rotation steps, each row followed by its count of steps:
The counts run from 0 to 516.
[115 135 115 106 133  92 103 116 103 109 159 102 127 159  92  96 132 119
  94 109 149 123 142  94 122 163  89 176 115 161 132 163 134 126 131 165
 136  88  89 108 127 162 130  89 162 132 159 147 169 152 131 113 161 154
 157 110 117 171 161  98 107  89 119 118 146 121 113 180 122 176 176] => 330
[101 131 131  99 141 104 128  87 127  81 136 131 145 144 109 109 159 117
 104  88 156 105 165  79 143 147 101 165 104 170 126 152 136 109 124 143
 146 103  91  89 136 168 141  84 162 120 156 158 160 150 127 107 156 131
 144 113 125 141 158  96  92  93 102 112 121 113 137 180 146 182 146] => 22
[ 96 135 126 100 139 109  95  82 124 103 142 109 126 161 108 109 148 115
 100  82 146 107 157  93 165 176  91 169 126 132 137 162 126  99 131 123
 128  87  90 106 111 170  99  92 144 109 141 130 123 140 132 108 196 161
 142  96 143 151 167  97 116 104 118  95 128 125 111 176 138 173 141] => 261
[ 92 135 125 117 148 111 103  96 128 102 152 102 151 155  91  93 131 118
 109  87 138 118 153  93 154 188  93 164 121 165 132 150 111 115 139 159
 125 103  93 123  95 158 108  84 152 109 117 131 127 150 135 129 185 154
 153  98 121 150 143 101  89 102 110 107 122 126 130 174 156 180 135] => 85
[102 129 103  98 146 109  98 101 132 111 146 117 129 147  99 103 124 111
  96  91 143 128 162  92 150 189  88 165 120 172 140 166 125 123 139 153
 142 106  90 111 101 182 100 102 160 112 113 125 120 158 128 122 183 149
 145  99 133 149 158 100 104 112 106 103 119 140 122 170 163 183 161] => 90
[ 98 125 128 104 144 121 100 114 121 111 147  90 152 154  94  97 149 117
  98  80 136 125 146  88 148 186  86 174 124 152 133 158 116 105 129 167
 131  94  92 132 109 150  99  81 155 117 133 125 135 145 144 130 177 153
 129 105 128 163 140  94 110  99 112 118 123 120 136 172 133 185 160] => 307
[ 90 136 116 105 137 104  94  85 120 116 149 108 127 160 104 110 141 105
  92  77 147 100 154  97 168 165  80 157 124 136 140 147 144 114 134 125
 140  85  94 114 103 173 102  92 135 114 139 141 133 150 125 109 205 158
 147  98 141 164 165  98 125 108 117 104 128 133 114 171 133 174 142] => 79
[ 95 127 110  96 142 114 104  85 133  92 149 123 136 150 106 105 133 121
 106  85 138 121 160  88 170 186  97 172 128 158 139 165 127 127 138 151
 132 100  91 103 112 175 107 101 151 118 119 124 110 141 122 108 174 153
 149  97 130 140 159  98 112 101 108  92 135 131 116 177 154 181 138] => 262
[ 97 134 126 103 136  94 104  87 109 102 145 121 124 156 114 109 156 113
 106  78 148  95 153  97 170 162  90 155 111 137 127 159 142 113 128 110
 134  81  82 100 118 165 117  84 134 103 159 148 154 151 129  97 196 149
 148  97 137 146 169  94 122  95 109 117 136 119 113 170 127 173 146] => 38
[113 112 133  83 149 100 124 101 120 110 131 110 146 151 105 107 161 100
  93  83 160 118 163  96 127 153  88 154 105 170 137 157 127 106 124 166
 147  98  95 117 131 164 118  76 161 119 147 151 164 146 144 131 157 122
 128 111 126 164 147 104  95  99  92 121 108 125 134 176 125 185 185] => 154
[ 84 105 118 101 138  97 106  96 131  83 138 124 126 148 113 100 151 104
 110  74 135 127 161  81 181 168 113 155 128 169 125 168 129 129 135 122
 132  93 101  83 127 170 125  90 145 113 126 136 135 156 112 109 185 136
 140  92 124 134 146  93 118 119  82 113 145 133 118 172 145 166 141] => 414
[ 92 137 104 106 136 112 104 102 138  83 154 117 132 148  92  95 128 125
  98  91 131 120 166  73 167 170  91 170 133 160 137 144 134 134 128 157
 142 104 101  85 121 170 120  98 165 131 121 144 136 151 122  97 163 154
 153 102 127 143 159  90 108 104 117 103 141 135 131 179 150 172 126] => 71
[111 132 126  84 130 100  92  83 136 120 150 101 142 166 107  96 131  98
  97  70 145 134 141  94 142 162  87 166 133 141 139 160 147 111 129 150
 151  96  90 105 118 169 114  89 140 121 139 145 147 152 135 118 192 147
 143 102 136 161 155 102 134 111 112 110 135 134 108 152 125 186 178] => 352
[ 93 138 138 113 133 109 100 100 123  90 141 113 122 148  96 105 158 128
  99  93 132 104 162  68 173 157  89 155 117 158 126 141 143 127 128 139
 134  91  95  87 137 157 118  83 154 127 147 158 163 154 130  89 158 146
 136 104 125 155 171  85 108 101 120 121 133 132 138 179 141 168 126] => 52
[ 80 113 129 103 141  97 104 117 114  91 131  97 133 150 101  85 153 115
 114  78 139 125 155  91 189 179 111 142 111 160 109 162 108 129 144 129
 113  81 102 103 119 151 111  78 142 103 133 138 145 155 130 103 188 134
 136  96 116 134 144  92 111 107  95 123 150 115 127 168 140 173 142] => 419
[103 117 113 108 141  79 106 105 101  96 159 114 119 155  99  99 136  98
 105  97 159 120 146 108 127 143 100 157 115 174 104 161 146 124 134 137
 137  77 102 107 125 157 145  76 155 131 147 156 167 170 108 115 172 135
 152 111 114 162 147 102  91 106  92 116 142 130 109 176 120 178 174] => 350
[114 126 115 109 136  91 108 106  98  95 156 113 131 153 101  97 131 101
 103 105 152 116 139 105 116 162 101 167 107 175 118 158 136 125 136 150
 137  87  88 111 128 164 136  85 163 128 144 149 170 169 120 119 166 144
 153 113 115 167 150 102  86 100 101 113 140 124 115 176 125 181 178] => 340
[ 86 127 111 118 145  94 107 116  87  87 142 111 100 154  93 101 157 116
 104 101 152  99 155 104 158 166  98 159 112 158 115 153 129 131 138 124
 120  66 102 103 121 159 128  85 149 126 142 142 152 149 120 102 175 155
 147 102 114 157 155  97  92  99 107 105 140 131 122 187 127 152 144] => 269
[ 82 135 124 112 131  91  99 110 116  77 149 111 128 158  89  83 134 118
 111  83 145 114 149  91 175 168 105 162 125 157 111 150 121 130 149 132
 116  74 113  99 119 147 137  82 142 123 133 144 145 154 116  94 181 154
 155 101 110 142 154  88 108 105 112 115 152 126 116 177 136 171 122] => 238
[ 83 108 113 101 143  96  91 127 109 113 161  96 139 150  95  88 135  93
 106  72 132 124 143  94 164 166  97 150 134 170 122 157 129 123 133 150
 131  76 102 126 101 150 118  76 145 119 121 140 151 156 124 132 180 146
 135  98 112 161 123  88 111 122  88 133 138 129 122 165 115 173 170] => 328
[107 129 125  92 131  86  96  89 106 110 144 107 123 162 109  97 143  96
  95  84 153 112 145 100 134 145  85 153 121 144 127 157 153 114 133 124
 150  73  96 108 126 166 128  72 146 119 157 159 167 164 121 115 186 141
 145  98 125 171 161 100 115 121 107 112 139 128 106 165 113 177 177] => 351
[ 84 114 118 107 148 105  98 109 115 101 148 108 107 151  96  94 142 106
 101  99 127 124 164  84 165 171  93 160 139 173 127 157 142 137 135 134
 132  87  98 104 117 177 107  83 159 128 108 136 128 160 113 110 172 148
 135  83 111 165 148  98 102 120  99 103 147 149 130 171 138 152 142] => 101
[104 114 118 105 135  82 101 122 103  97 147 106 119 150 105  86 148 109
 104  98 150 119 145  92 145 156 106 147 115 170 108 161 135 128 129 130
 137  74  89  99 136 150 138  77 150 124 152 161 180 162 121 113 169 132
 138 109 117 149 152  93 110 105  92 136 147 128 116 167 113 174 170] => 178
[108 127 121  94 150 105 124 112 114 101 136 121 122 154  85 113 149 119
  89 102 165 113 169  95 126 155  73 157 119 173 137 155 131 117 129 169
 149  91 110 116 125 168 127  84 167 138 135 148 149 146 138 128 152 135
 141 110 124 167 153 102  87 104 103 105 111 140 138 187 137 166 165] => 113
[ 88 126 136 110 144 101 108  98 115 120 149  99 132 138  98 105 164 106
 102  79 142  90 162  96 172 155  75 144 129 151 133 143 141 104 130 135
 135  75  97 124  94 166 107  71 149 116 137 155 141 151 126 127 185 147
 138  98 137 171 143  97 101 119 100 123 111 126 135 174 123 169 147] => 478
[ 90 125 120  90 139  92  97 115 129  85 133 119 110 148  95  92 147 117
 100  84 139 120 168  73 183 159  96 147 133 165 125 159 135 138 133 133
 137  87 110  83 131 157 130  90 150 130 127 156 147 158 118  89 170 139
 130 106 112 143 162  89 114 114  99 116 138 139 128 171 147 161 134] => 233
[ 83 114 105 119 152  95 108 123 100  86 140 109 126 137  92  93 140 116
 110  94 148 121 160 103 159 180 106 157 114 183 113 164 108 130 145 135
 110  89  97 113 108 164 122  84 151 114 124 128 141 151 124 114 168 151
 150 104 115 146 145  93  78  98  99 114 139 127 129 185 145 164 150] => 268
[107 138 113  99 148 110 105  91 107 112 140 110 126 155  99 113 126 116
  97 105 160 117 157 102 129 183  82 163 113 159 144 163 125 110 135 145
 136 101  85 125 115 178 102  95 159 122 135 138 130 154 132 126 183 151
 150 100 136 162 174 102  97 100 119  92 116 134 120 175 149 179 167] => 99
[ 84 118 139  92 144  97 110  98 123 106 139 109 157 147 109  94 159 105
 112  54 144 113 156  88 185 160  98 145 121 153 129 163 115 109 137 131
 134  84  98 109 111 152 116  78 133  96 140 142 142 152 136 114 187 136
 134 102 127 129 145  91 121 121  94 133 126 115 127 157 132 187 143] => 24
[ 88 122 144 103 131 101  96  91 129 103 139 101 153 156 107  88 153 104
 114  53 138 118 145  85 179 158  97 149 127 151 118 155 125 105 135 132
 131  90  96 105 107 150 119  65 139 108 131 157 143 154 128 114 190 143
 140  97 119 140 141  94 122 116 103 126 133 118 122 152 131 187 142] => 206
[116 116 111  95 137  84 110  95 103 104 149 124 129 152 112 109 142  95
  96  90 163 112 150 104 122 147  96 160 108 159 133 168 145 113 127 132
 151  84  92 115 119 172 122  85 149 116 158 150 157 160 122 129 178 134
 148 108 134 160 143 103  99 105  91 112 131 128 112 176 115 184 187] => 159
[112 141 108  97 140  98 106  90 119 115 157 113 131 160 102 117 126 104
  95  88 155 115 152 104 119 163  80 176 118 155 145 155 139 109 132 156
 151  88  93 123 113 176 115  93 156 126 143 141 142 150 127 133 183 157
 154 102 137 170 159 110 102 112 110 101 117 137 109 174 135 183 176] => 503
[116 128 123  99 139  89 108  80 108  83 137 126 129 157 110 102 140 104
 105  95 167 113 154 106 116 150 105 154 103 157 117 156 134 115 140 129
 133  92  91 102 134 169 140  88 151 117 150 156 163 157 128 110 173 129
 157 115 118 150 158 106  91  97 106 104 138 124 105 170 142 180 174] => 381
